In the rows, 128 means zero.
The rows below fall into families. The same turns and mirrors carry the whole set onto itself and the rows of a family onto each other. For each named row, which other rows are in its family? Write them in the order they are listed.
These 32 rows form 4 families of 8 rows each.
sus: [115 141 163 136  86 123  95 148 178 147 150 115 115 121 130 143 160 158
 104 171 119 155 114 136 115 148 109 125 105  95 100 148 120]
Mus: [138 125 137 143 104 142 129 159 135 148 180 119 127 134 148 139 142 118
 102 141 100 124 134 157 105 144 108 136  77 135 128 124 116]
nebi: [138 124 142 135 117 156 156 133 117 150 140 114 144 121 137 134 135 137
 159 133  87 121 138 128  96 118 135 126 102 112 115 122 124]
zunin: [146 103 143 137  88 163 139 134 137 152 156 146 129 129 141 137 144 122
 120 174 100 125 123 118 105 106 132 115  82 116 121 114 139]
mepum: [109 121 162 138 122 125 104 122 157 140 121 111 125 109 114 110 149 159
 137 167 104 156 137 116 108 139 129 129 125  87 125 149 144]
Fiti: [121 131 146 132 101 145 103 145 163 137 128 121 138 112 111 145 135 146
 109 159 121 174 108 133 102 134 126 112 118  91 106 145 167]
bival: [152 120 151 140 111 149 154 140 128 160 147 124 140 129 138 132 135 145
 153 145  75 117 125 130 100 117 142 132 116 112 109 119 134]
tadem: [152 114 144 152 104 138 127 160 142 156 182 129 128 139 145 131 140 124
 101 154  88 124 126 153 108 136 118 142  90 135 126 122 136]
mase: [146 103 128 133  91 171 134 137 126 154 150 124 134 123 136 141 151 124
 121 155 108 137 125 126 105 106 130 105  76 123 136 115 129]
luf: [111 149 164 128  99 124  88 141 177 150 162  94 123 112 128 140 156 152
  88 156 123 152 121 138 115 140 112 114 102 105 104 136 117]
zigur: [ 93 136 147 115 121 114 129 149 180 129 135 119 115 106 126 136 156 156
 105 157  73 151 134 117 106 157 127 131 129 107 123 127 127]
tegi: [106 135 164 127 130 129 105 114 158 145 128  91 135 100 116 114 149 156
 128 153 105 153 143 110 108 126 135 116 122  95 121 135 136]
vavu: [101 132 159 129 137 135 110 114 148 138 114  96 129 101 125 109 144 157
 131 159 100 151 140 117 108 139 122 121 126  93 117 135 133]
Nenuz: [114 136 141 128 115 158 104 131 154 135 122 107 143 104 122 141 132 143
 102 158 124 170 114 128 103 126 117 103 111  97  99 133 158]
miz: [148 117 139 136 114 154 149 138 118 161 139 105 140 123 136 131 148 145
 154 131  81 127 134 128 102 115 140 123 106 119 128 119 118]
dimi: [151 116 133 145 100 146 122 161 134 159 175 109 128 135 143 137 151 128
 103 139  99 130 126 158 109 135 115 128  81 138 136 122 116]
Geka: [101 113 150 136 133 128 112 122 160 128 126 106 135 103 117 108 140 160
 130 170 104 147 139 120 102 129 128 126 122  93 121 150 145]
tupup: [105 138 154 130  93 121 107 151 184 139 157 109 119 116 134 146 156 164
  99 171 113 142 115 141 110 143 108 124 105 101  91 145 111]
sito: [109 147 155 133  99 135  94 142 170 144 148 101 120 115 140 141 154 151
  87 166 123 153 118 140 115 146  97 116  99 105  94 136 115]
guki: [ 99 152 162 107 119 116 113 141 173 144 142 100 116 104 120 137 156 150
  99 140  84 155 130 124 111 157 131 117 130 105 126 117 122]
dat: [ 96 150 155 112 123 122 116 144 167 137 131 107 110 107 133 134 154 148
  96 148  81 155 129 130 111 170 114 125 129 109 121 117 118]
tona: [136 114 148 113 103 140 141 149 124 157 156 114 110 125 133 130 150 134
 129 139  82 115 121 155 104 147 132 116 107 119 153 108  97]
doke: [133 105 133 143  99 172 151 142 139 147 152 141 127 120 145 139 153 127
 123 172 101 126 121 110  98 103 127 112  82 114 123 123 137]
kela: [137 112 132 134  92 170 138 135 128 144 154 133 136 124 142 145 141 115
 120 159 115 131 131 124 101 109 122 111  68 118 121 120 130]
liv: [126 110 154 124 114 140 146 158 130 149 166 126 104 123 135 124 140 134
 125 154  88 103 107 164  93 150 125 121 114 108 146 121 110]
Lada: [104 143 155 119 111 114 118 152 175 139 131 123 110 113 122 139 159 152
 108 152  78 163 127 120 111 167 126 133 132 102 126 128 134]
nus: [112 125 138 127 107 145 109 147 167 128 138 114 143 106 114 146 127 151
 102 164 124 160 105 143  97 126 123 107 114  94 100 146 160]
Doz: [115 138 148 124 111 148  98 132 164 140 138 102 143 102 113 142 137 140
  96 152 125 170 118 125 104 120 129  99 110  99 110 132 158]
lir: [139 112 134 159 114 149 132 167 143 149 181 125 124 131 148 129 147 124
  98 156  98 124 124 149 101 134 110 136  84 133 132 133 135]
vifis: [137 108 162 119 104 134 141 145 129 154 163 134 108 129 133 123 136 130
 129 158  81 104 115 158 101 147 135 124 115 110 142 110 113]
Lepof: [138 123 145 141 119 154 164 150 129 155 146 118 133 121 140 134 144 151
 157 142  78 113 118 131  91 119 136 127 118 107 112 127 124]
tupos: [124 120 152 112 111 136 147 143 122 146 156 122 111 123 135 128 139 126
 134 141  85 107 129 155  98 153 126 124 106 113 146 111  99]

The rest of the family of tegi: mase, luf, miz, dimi, guki, tona, Doz
The rest of the family of nus: zigur, Geka, tupup, doke, liv, lir, Lepof
The rest of the family of sus: zunin, mepum, Fiti, bival, tadem, Lada, vifis

The rows below fall into families. The same turns and mirrors carry the whole set onto itself and the rows of a family onto each other. For each named row, which other rows are in its family? Write them in the order they are listed.
These 18 rows form 6 families of 3 rows each.
bek: [136 151 125 144 120 120 140  98 113 125 112 114 122 131 144 120  99 120
 107 135 137 148 149 120 147]
tivug: [100 159  98 111 113 131 103 138 120  98 130 124 141 129 133 126 101 109
 110 150 136 116 106 134 130]
lek: [148 121 126 108 127 120 135 157 120 145 132 108 107 103 112 119 131 122
 116 101 125 134 120 139 105]
gor: [141 129 136  92 124 114 140 155 125 140 131 110 131  99 128 108 140 120
 124 101 116 135 119 132 103]
damu: [131 111 137  95 114 137 134 148 131 137 122 118 132 108 114 100 127 130
 125  97 117 131 111 119 116]
gik: [122 144 105 108 119 136 103 142 118 111 146 126 144 124 125 139 116  95
 129 151 121 105  96 123 128]
bes: [ 94 133 105 100 112 136 111 133 126 110 142 119 151 144 133 122 120 106
 123 153 119 121 112 116 131]
Kobu: [153 163 127 148 125 116 148 103 118 127 131 105 132 129 147 136 101 110
 124 113 143 138 144 127 130]
bov: [104 149 106 114 123 122 104 138 114 109 148 122 160 116 142 133 107  98
 124 147 131 120 100 134 128]
Buzul: [147 142 121 149 124 127 146  98 119 132 111 110 118 140 137 114  95 115
 121 106 147 135 139 118 133]
Talok: [142 133 130  84 118 119 142 155 139 133 131 115 143 111 102 105 139 126
 118 121 121 131 110 125 111]
didu: [110 148 101 115 110 112 113 128 116 109 121 119 166 124 123 137 101  99
 119 166 142 129 108 130 132]
depa: [157 158 119 143 113 117 148 109 124 113 112 109 124 138 132 140 110 120
 112 103 140 143 145 118 142]
pomun: [153 158 116 142 129 115 157 103 129 131 120 102 128 134 113 124 104 116
 118 113 151 148 145 136 119]
dide: [ 98 124 107 117 104 130 107 132 117 116 130 126 151 135 139 130  89 108
 122 150 141 116 103 118 131]
somid: [132 120 132  98 120 123 135 144 126 143 127 121 120 126 108 109 124 127
 112  92 105 156 124 134 109]
mukiz: [135 119 135  77 110 125 134 153 126 123 119 112 122 111 116 117 139 123
 114 103 125 135 129 139 106]
vin: [152 154 117 156 109 125 141 106 114 129 115 103 121 114 143 146 105 109
 127 134 141 136 144 121 131]

The rest of the family of dide: damu, Buzul
The rest of the family of vin: lek, gik
The rest of the family of somid: bek, bes
The rest of the family of mukiz: tivug, depa

The rows below fall into families. The same turns and mirrors carry the whole set onto itself and the rows of a family onto each other. For each named row, which other rows are in its family? Write them in the order they are listed.
These 32 rows form 4 families of 8 rows each.
feso: [128 143  97 130 135 147 112 114 137]
suba: [126 141 137  97 140 116 120 125 117]
ranip: [128 109 144 130 117 116 140 111 104]
Tapug: [ 97 128 125 117 125 140 133  98 143]
puz: [134 114 133 116 111 116 160 128 122]
fem: [105 150 103 128 146 137 121 135 131]
Kizi: [122 125 110 153 117 123 146 110 145]
Dem: [137 141 121 121 116 107 119 135 144]
zusur: [123 118 141 124 103 150 136 131 113]
Pubu: [120 120 111 125 138 144 149 124  89]
dila: [109 146 112 130 120 113 150 147 117]
Dep: [124 140 117 101 148 126 115 138 115]
Lufa: [117 122 140 137 133 141 105 109 135]
punem: [138 151 130 127 144 149 143 107 114]
gusi: [129 152 101 126 127 130 157 140 121]
Bub: [124 117 108 124 131 156 153 106 114]
Vidob: [125 139  97 127 150 110 132 114 135]
til: [109 145 129 138 108 104 124 128 132]
roka: [115 136 108 119 129 112 156 137 100]
Dozaf: [126 113 133 125 142 141 111  98 119]
Gagiv: [138 132 120  92 130 139 125 132 114]
Tigo: [113 139 136 132 124 109 113 123 146]
toden: [112 143 105 150 145 146 123 127 129]
ret: [108 117 110 161 124 137 141 122 119]
Sabik: [110 118 130 158 115 127 148 109 121]
Siro: [125 114 117 120 156 149 135 120 102]
gasus: [119 117 125 142 143 137 157 137 141]
Siki: [122 117 143 107 118 107 139 119 107]
fovu: [151 130 113 134 128 118 135 146 104]
levo: [130 104 130 118 119 133 116 102 136]
pipa: [128 141 113 108 110 122 110 107 108]
beni: [111 108 109 124 109 111 125 138 135]

The rest of the family of Bub: feso, puz, Kizi, Dem, gusi, Gagiv, levo
The rest of the family of Pubu: dila, Dep, Dozaf, Tigo, toden, Sabik, Siki
The rest of the family of roka: suba, ranip, fem, Lufa, til, ret, Siro

The rows below fall into families. The same turns and mirrors carry the whole set onto itself and the rows of a family onto each other. For each named row, which other rows are in its family? Write them in the order they are listed.
These 30 rows form 6 families of 5 rows each.
fum: [148 158 141  98 145 137 134 113 125 138 122 144 130 108 137]
sozo: [114 152 167 132 131 110 126 120 102 113 137 134 145 112 131]
sinuv: [127 155 153 128 140 119 124 127 105 127 143 125 149 121 133]
Fak: [141 144 137 113 161 123 149 139 120 153  87 158 104 105 160]
poz: [122 139 155 139 129  95 136 151 118 155  72 140 120  88 152]
biru: [140 180 139 100 140 128 129 121 111 132 122 156 117 111 143]
rusim: [124 145 171 124 129 125 132 130 105 121 144 123 137 125 137]
rofav: [149 138 145 110 152 129 146 131 128 152  84 154 118  90 149]
Mani: [124 121 165 137 133 113 146 151 117 151  79 130 104 111 163]
kuzek: [112 140 160 158 131 106 122 145 103 140 108 113 143 123 142]
bagu: [140 134 152 103 145 128 155 134 122 148  95 150  95 110 162]
Kub: [124 173 161 131 131 118 118 134  96 116 131 140 144 113 134]
botu: [122 164 169 134 146 117 122 126 100 120 138 133 131 126 122]
fefa: [121 144 169 158 128 127 115 147 105 130  93 120 146 121 140]
nugid: [115 137 152 138 130 100 137 137 118 150  66 139 103 108 158]
sizi: [141 150 155  95 145 135 146 122 113 130 136 145 114 120 148]
Zedu: [115 147 170 154 124 100 121 152  99 131 103 130 146  99 138]
fetuk: [134 154 142 108 150 121 145 125 116 140  87 164  92 109 158]
Diba: [131 129 162 146 143 123 135 151 115 147  66 140 126  97 151]
mogo: [137 148 144 111 155 111 147 126 128 158  88 151  91 106 146]
vup: [138 168 147 105 157 125 135 114 116 135 129 150 105 121 132]
pivol: [121 131 151 148 143 109 137 155 113 155  72 133 115 112 159]
Mopu: [119 131 163 145 144  95 140 144 120 157  75 134 107 102 141]
pelan: [112 140 177 160 138  99 124 145 102 131 107 123 133 114 128]
Kef: [132 162 151 103 150 124 138 113 106 117 131 161 118 110 142]
gurab: [105 136 169 153 120  93 124 135 108 136  97 121 135 111 140]
vire: [144 158 139 100 159 129 142 122 115 134 132 152 124 113 145]
zin: [139 158 136 106 139 113 140 131 125 157  84 157 104  95 153]
mabol: [132 162 155 128 129 136 113 122 111 128 127 122 147 125 132]
nazo: [114 126 178 149 120 112 132 148 104 134 108 113 131 122 146]

The rest of the family of fum: rofav, fefa, Diba, mabol
The rest of the family of gurab: sozo, nugid, fetuk, Kef
The rest of the family of vup: botu, mogo, Mopu, pelan
The rest of the family of sinuv: Fak, kuzek, pivol, vire

The rows below fall into families. The same turns and mirrors carry the whole set onto itself and the rows of a family onto each other. For each named row, which other rows are in its family? Write them in the order they are listed.
These 16 rows form 4 families of 4 rows each.
Zogod: [146 133 136 159 155 135 132 104 144  97 110 166 113]
Rofi: [140 124 127 166 168 128 126 140 135 106 105 145 127]
naba: [120 132 127 165 124 141 107 138 123 117 114 114 164]
tuziv: [130 155 134 147  97 122 111  90 129  97 121 128 150]
Kib: [135 133 158 156 131 132 151 111 114  93 109 139 114]
lumu: [141 124 134 170 157 140 135 146 123 106 115 132 133]
zasar: [135 147 103 166 128 134 101 123 136 113 121 122 164]
vibuk: [134 135 157 148 135 123 136 102 125  87 101 153 111]
nad: [112 146 144 145 101 130 105  93 126  99  98 132 145]
gel: [118 134 114 164 133 135  93 132 134 121 103 123 160]
girer: [114 142 152 151  96 133 123 104 115 104 109 122 145]
Nava: [152 135 111 170 161 125 133 127 136 106 122 138 128]
tev: [148 142 141 151 128 114 143  95 131  90 121 146 113]
veg: [141 130 115 165 157 138 101 132 152 115 117 150 146]
Fudoz: [125 142 144 148 109 129 118  76 140 103 108 154 124]
givo: [119 138 123 154 111 133  86 105 148 120 116 137 158]

The rest of the family of veg: Zogod, Fudoz, givo
The rest of the family of nad: Rofi, vibuk, gel

The rows below fall into families. The same turns and mirrors carry the whole set onto itself and the rows of a family onto each other. For each named row, which other rows are in its family? Write them in the order they are listed.
These 32 rows form 4 families of 8 rows each.
tuma: [ 98 160 117 155 136 101 117 130 121]
kodo: [125 134  81 157 120 102 136 132  69]
Vonef: [128 137  83 152 118 101 137 132  69]
lukes: [133 128  69 164 136 121 121 127  84]
Megok: [135 135  66 150 130 125 138 122  91]
lar: [120 169 123 147 140 113  99 114 103]
gisi: [103 165 119 145 133 102 123 129 122]
sifun: [101 176 109 158 138 103 119 105 115]
Biz: [145 145  83 158 136 103 141 118  72]
mapa: [103 175 112 159 139 100 113 107 112]
lazi: [139 141  78 167 139 106 142 117  76]
kago: [120 170 111 134 136 119 108 117 121]
Felo: [107 165 100 143 138 124 117 114 131]
fako: [147 141  76 138 128 120 131 125  81]
zulur: [105 178 111 153 136 102 119 105 115]
zilan: [118 175 113 135 133 120 123 107 116]
Razuk: [135 135  83 162 127 109 112 138  74]
bonuv: [104 158 101 159 145 120 104 117 125]
pako: [126 137  79 151 118 104 142 130  73]
tul: [146 146  85 139 118 110 126 135  78]
pel: [144 134  80 152 134 117 114 130  75]
Fimad: [133 143  69 145 117 119 145 128  93]
vifi: [107 178 115 154 137 101 114 107 111]
gukit: [123 134  77 156 120 104 140 130  73]
Damab: [115 163 113 148 143 115  94 122 116]
vofu: [101 166 100 157 138 124 125 105 125]
punud: [ 98 162 114 151 134 103 123 128 125]
gukel: [142 142  82 164 140 103 137 119  71]
fus: [122 131  66 169 126 117 130 131  90]
seso: [102 160 110 169 146 117 102 112 111]
dip: [142 144  79 161 136 106 146 117  77]
tuku: [103 163 121 148 135  99 116 131 120]

The rest of the family of gukel: tuma, gisi, Biz, lazi, punud, dip, tuku
The rest of the family of zulur: kodo, Vonef, sifun, mapa, pako, vifi, gukit
The rest of the family of fus: lar, zilan, Razuk, tul, Fimad, vofu, seso

